(in the rows, 128 means zero)
Rotation paths and how fast each direction turns (degrees per step)
Each turn is a multiple of 5 degrees from 10 to 175, or 0.
Each row of a path follows its step; steps can be skipped.
Path 1:
step 0: [118 147 145 118 117 130 119 127 127 141 125 114 129 128 135 132 125 132
 141 132 133 118 143 140 122 137 133 141 138 130 125 126 123 135 127 123
 144 134 123 120 126 124 126 137 114 126]
step 1: [124 129 136 120 125 120 127 109 124 121 134 125 123 114 127 107 112 117
 150 127 135 124 122 120 130 138 138 126 132 127 126 135 125 140 115 135
 140 123 124 125 125 132 133 124 115 132]
step 2: [121 135 142 121 121 128 123 120 123 132 128 115 129 129 146 121 148 110
 127 127 138 116 124 128 123 127 126 124 137 108 131 127 129 128 119 129
 142 139 116 120 137 124 123 132 120 125]
step 3: [134 130 137 117 129 127 134 127 143 134 123 129 127 124 129 108 132 130
 135 133 124 116 128 135 130 136 141 124 130 129 119 131 127 151 118 134
 139 128 123 113 127 121 144 143 117 121]
step 4: [117 137 145 121 129 131 128 136 126 133 121 113 122 126 137 125 125 114
 148 140 130 120 124 121 114 131 139 129 130 116 132 132 127 134 128 126
 121 138 121 128 129 144 135 132 108 134]
step 5: [125 140 140 128 106 123 126 119 123 126 130 124 131 124 129 116 122 128
 129 128 127 110 144 139 118 136 138 123 139 123 125 129 137 137 122 132
 147 124 125 127 123 138 125 134 118 114]
step 6: [124 135 138 119 135 121 124 119 123 132 135 127 123 120 139 118 131 120
 144 134 131 121 127 123 130 129 138 135 130 128 136 132 116 147 110 117
 140 138 113 133 119 119 124 125 114 131]
step 7: [120 128 141 118 117 136 138 117 128 131 122 127 132 121 130 102 137 112
 121 127 138 120 125 130 122 130 133 122 125 111 118 123 136 136 120 140
 135 137 118 123 129 139 135 126 120 135]
step 8: [127 139 147 126 137 115 132 136 132 129 124 118 132 137 136 121 137 122
 132 138 121 103 127 129 126 132 139 119 135 124 117 131 129 140 114 122
 127 137 125 129 127 118 130 135 115 114]
step 9: [126 142 144 124 123 141 137 124 123 136 114 128 118 114 121 117 126 128
 139 137 124 121 130 134 112 131 136 123 122 127 134 132 122 151 130 130
 136 134 126 132 126 142 134 131 113 131]
step 10: [123 135 139 130 110 120 131 118 128 123 133 116 132 139 138 116 124 122
 139 136 131 111 132 124 117 135 135 130 136 120 126 127 128 133 116 130
 126 135 115 137 105 138 116 127 125 123]
Speeds:
[130 125 127 128 129 133 130 126 131 130 127 127 128 131 129 130 128 130
 130 131 130 129 131 128 129 126 126 134 125 128 129 124 125 135 130 131
 131 130 124 128 124 127 129 130 130 129] | 115
[126 125 127 125 129 130 128 128 130 126 135 131 124 130 129 123 132 130
 130 123 130 131 128 129 125 127 125 125 128 125 130 128 125 126 124 128
 129 129 128 128 126 127 125 128 128 126] | 80
[127 127 131 130 130 126 127 129 131 131 128 124 125 126 127 129 129 128
 126 120 127 124 131 130 125 128 130 130 132 132 127 128 130 129 128 128
 128 127 125 128 126 124 129 128 134 127] | 135
[124 127 130 127 130 126 126 122 125 129 132 130 131 127 127 128 126 126
 126 127 132 129 129 127 133 127 128 132 127 128 125 126 130 128 126 128
 133 128 129 131 130 125 127 123 127 130] | 70
Path 2:
step 0: [125 116 127 139 127 128 120 130 104 120 140 122 127 128 135 131 131 133
 121 148 114 123 131 119 119 132 141 117 119 127 125 131 131 130 126 126
 130 139 136 141 128 142 136 137 124 128]
step 1: [123 115 125 129 129 134 114 117 119 123 124 127 110 134 138 126 118 144
 118 142 123 121 127 140 134 128 129 108 116 136 129 134 127 126 117 123
 123 123 140 131 122 138 136 130 133 134]
step 2: [132 125 119 127 134 132 120 121 119 122 125 120 115 143 140 124 125 146
 118 132 122 118 118 116 128 116 134 120 124 137 127 138 126 140 129 116
 140 131 137 140 129 124 116 140 121 129]
step 3: [124 115 118 133 123 130 111 127 119 121 131 129 132 140 157 120 138 129
 119 137 129 128 128 123 139 107 131 123 130 135 123 136 137 126 127 118
 131 126 128 132 130 139 122 122 128 131]
step 4: [118 121 131 115 128 113 127 128 124 129 127 126 109 128 144 121 127 141
 122 138 133 119 138 116 130 106 135 121 125 137 121 141 133 119 133 122
 118 132 127 129 124 132 123 129 134 120]
step 5: [136 116 122 129 116 125 126 123 123 108 134 117 120 122 133 122 136 136
 126 127 134 112 128 122 133 108 139 113 128 137 113 130 134 133 126 133
 124 136 124 125 122 122 117 126 140 133]
step 6: [130 122 115 125 129 136 127 142 120 119 138 122 120 122 131 109 135 126
 131 149 139 125 134 126 135 114 135 111 128 118 121 133 132 117 128 125
 124 130 136 123 125 123 116 137 125 131]
step 7: [137 125 130 127 131 123 123 134 122 141 139 128 121 117 132 109 134 143
 125 140 128 113 124 136 139 117 134 109 132 122 123 124 135 142 135 130
 120 132 133 121 123 139 123 130 128 125]
step 8: [122 116 115 119 131 136 136 131 117 130 137 123 121 119 126 120 132 135
 115 122 136 132 113 138 127 120 138 114 133 122 124 128 137 134 136 120
 128 132 140 127 127 137 115 135 148 123]
step 9: [129 119 123 130 123 125 128 143 116 129 134 120 132 129 130 125 138 134
 120 138 133 133 128 122 134 130 148 112 126 126 123 125 121 134 131 137
 127 135 142 140 138 147 119 135 132 113]
step 10: [124 121 124 127 119 126 114 133 133 123 121 127 122 117 126 120 117 142
 113 136 134 130 129 134 144 130 133 108 118 134 137 125 133 125 126 133
 136 131 139 129 128 148 122 130 142 119]
Speeds:
[130 129 126 128 122 126 133 128 128 127 126 133 129 131 130 131 128 128
 125 126 130 129 132 124 126 127 134 128 128 128 132 124 131 126 131 127
 126 129 129 127 127 130 130 128 129 127] | 70
Path 3:
step 0: [123 135 131 130 133 111 138 132 100 136 126 129 133 126 124 125 132 117
 131 127 121 120 133 139 128 139 121 124 122 117 143 129 122 127 142 126
 128 125 126 121 127 135 118 131 126 130]
step 1: [127 117 136 132 125 141 133 132 144 134 129 134 140 124 121 137 133 123
 130 147 117 131 120 116 131 136 132 120 128 134 130 132 131 134 117 118
 138 123 127 139 118 119 133 139 130 124]
step 2: [116 126 134 135 121 131 126 121 133 132 127 129 120 130 126 125 135 134
 116 121 143 128 143 141 140 106 124 127 121 134 125 127 137 125 130 126
 119 119 129 141 136 131 121 117 124 130]
step 3: [142 131 137 116 126 134 115 124 121 118 119 138 120 133 127 131 126 129
 131 132 122 128 117 136 116 130 117 128 129 126 117 127 113 140 128 125
 126 138 135 119 130 135 115 136 137 121]
step 4: [125 144 112 124 116 126 130 139 130 131 136 127 128 122 127 132 123 126
 125 130 128 121 129 115 141 130 129 129 134 123 113 128 129 133 128 128
 142 122 108 117 135 121 137 120 119 130]
step 5: [132 110 124 142 134 122 138 119 126 123 136 126 126 135 120 134 121 122
 138 122 124 122 127 133 123 115 120 119 131 134 135 127 131 117 131 140
 135 146 126 139 124 136 136 123 135 129]
step 6: [133 133 126 117 128 130 136 134 136 136 118 123 132 119 127 131 125 124
 116 142 131 131 137 144 132 147 134 129 119 124 133 133 125 121 139 130
 125 138 144 123 124 120 113 125 124 132]
step 7: [110 121 126 130 129 147 122 126 137 124 122 129 139 125 132 119 114 129
 142 130 137 129 121 115 119 124 123 142 134 132 118 122 134 126 123 130
 128 115 127 131 132 125 127 141 124 135]
step 8: [129 139 133 136 134 116 129 136 126 117 127 131 121 138 131 114 129 136
 131 106 125 122 136 135 130 131 122 135 121 126 133 138 128 129 134 118
 125 129 116 137 125 131 118 115 130 112]
step 9: [133 108 127 116 130 124 134 124 116 131 120 131 126 116 122 134 134 139
 134 134 118 139 120 115 133 139 127 118 133 111 129 121 118 137 126 121
 138 127 132 124 129 124 126 126 130 128]
step 10: [122 135 123 135 132 132 142 123 141 117 146 139 134 124 123 137 132 135
 117 131 131 113 139 127 133 121 137 123 127 141 128 120 125 120 125 126
 129 114 131 124 133 124 138 129 118 128]
Speeds:
[131 130 127 125 128 130 126 136 127 130 129 127 130 129 125 129 131 128
 128 131 129 130 127 128 126 131 122 128 128 124 129 125 122 128 129 128
 126 128 132 131 126 126 128 126 132 128] | 130
[133 129 123 126 127 128 127 124 129 129 130 128 128 127 127 127 128 127
 127 125 128 123 129 129 129 128 129 125 128 126 124 121 131 127 131 131
 127 131 127 126 125 127 131 131 130 128] | 55
Path 4:
step 0: [132 133 127 124 140 117 138 134 132 111 128 117 143 117 123 123 124 128
 139 125 126 138 121 138 118 123 132 118 136 126 127 120 139 123 136 138
 141 127 132 130 138 119 139 132 133 124]
step 1: [124 134 132 126 129 139 122 144 115 119 121 122 130 120 134 133 127 126
 133 115 126 136 121 131 122 135 130 131 132 130 110 129 128 133 128 139
 133 106 120 126 137 131 121 127 136 147]
step 2: [132 139 123 122 127 131 126 112 130 131 117 126 136 136 117 130 142 120
 136 108 127 139 121 125 120 127 130 124 118 145 120 121 130 117 124 119
 129 121 124 133 120 137 122 122 127 139]
step 3: [130 128 143 128 133 132 123 117 131 130 113 144 126 113 117 137 131 126
 135 122 134 123 119 135 128 132 137 128 135 125 129 124 134 140 119 116
 145 128 134 138 119 128 119 125 117 121]
step 4: [140 135 138 133 132 134 131 114 132 126 138 126 122 123 126 126 130 135
 133 141 126 131 119 137 118 122 145 138 127 126 136 119 140 130 121 144
 122 119 136 135 138 133 127 129 114 128]
step 5: [120 141 147 137 120 118 115 141 132 130 134 123 130 135 139 133 129 138
 123 127 120 126 120 140 111 125 128 120 135 134 122 134 125 117 126 130
 127 120 128 136 135 131 120 124 117 119]
step 6: [123 138 126 134 131 116 119 122 118 135 130 129 126 118 123 121 129 144
 116 117 127 132 124 138 146 131 126 118 120 134 121 141 139 113 120 132
 128 124 130 121 126 139 129 119 120 133]
step 7: [136 126 133 120 128 122 118 123 138 120 118 137 104 131 121 133 136 128
 119 123 125 121 130 126 143 128 139 132 128 120 117 136 129 113 131 120
 122 130 138 133 135 120 124 126 123 140]
step 8: [128 133 126 128 127 123 128 115 144 116 140 136 137 128 123 131 124 130
 120 125 123 111 125 127 133 124 135 135 133 125 136 120 142 120 130 124
 126 118 142 126 136 119 131 116 146 116]
step 9: [122 135 142 131 130 132 130 133 125 115 121 136 137 128 133 128 135 135
 117 131 128 119 120 144 135 122 122 135 131 132 127 134 128 141 131 129
 110 124 119 133 146 128 135 133 144 125]
step 10: [128 134 117 137 139 122 138 121 117 131 123 115 126 127 127 125 143 133
 126 123 134 122 129 128 122 137 124 131 122 138 118 134 121 119 144 119
 116 114 123 133 138 130 143 124 127 118]
Speeds:
[125 126 125 128 129 125 127 133 130 130 129 132 133 127 129 127 126 127
 131 127 130 126 126 135 131 128 131 129 125 127 130 129 128 130 126 127
 133 127 127 125 128 127 129 124 127 126] | 135
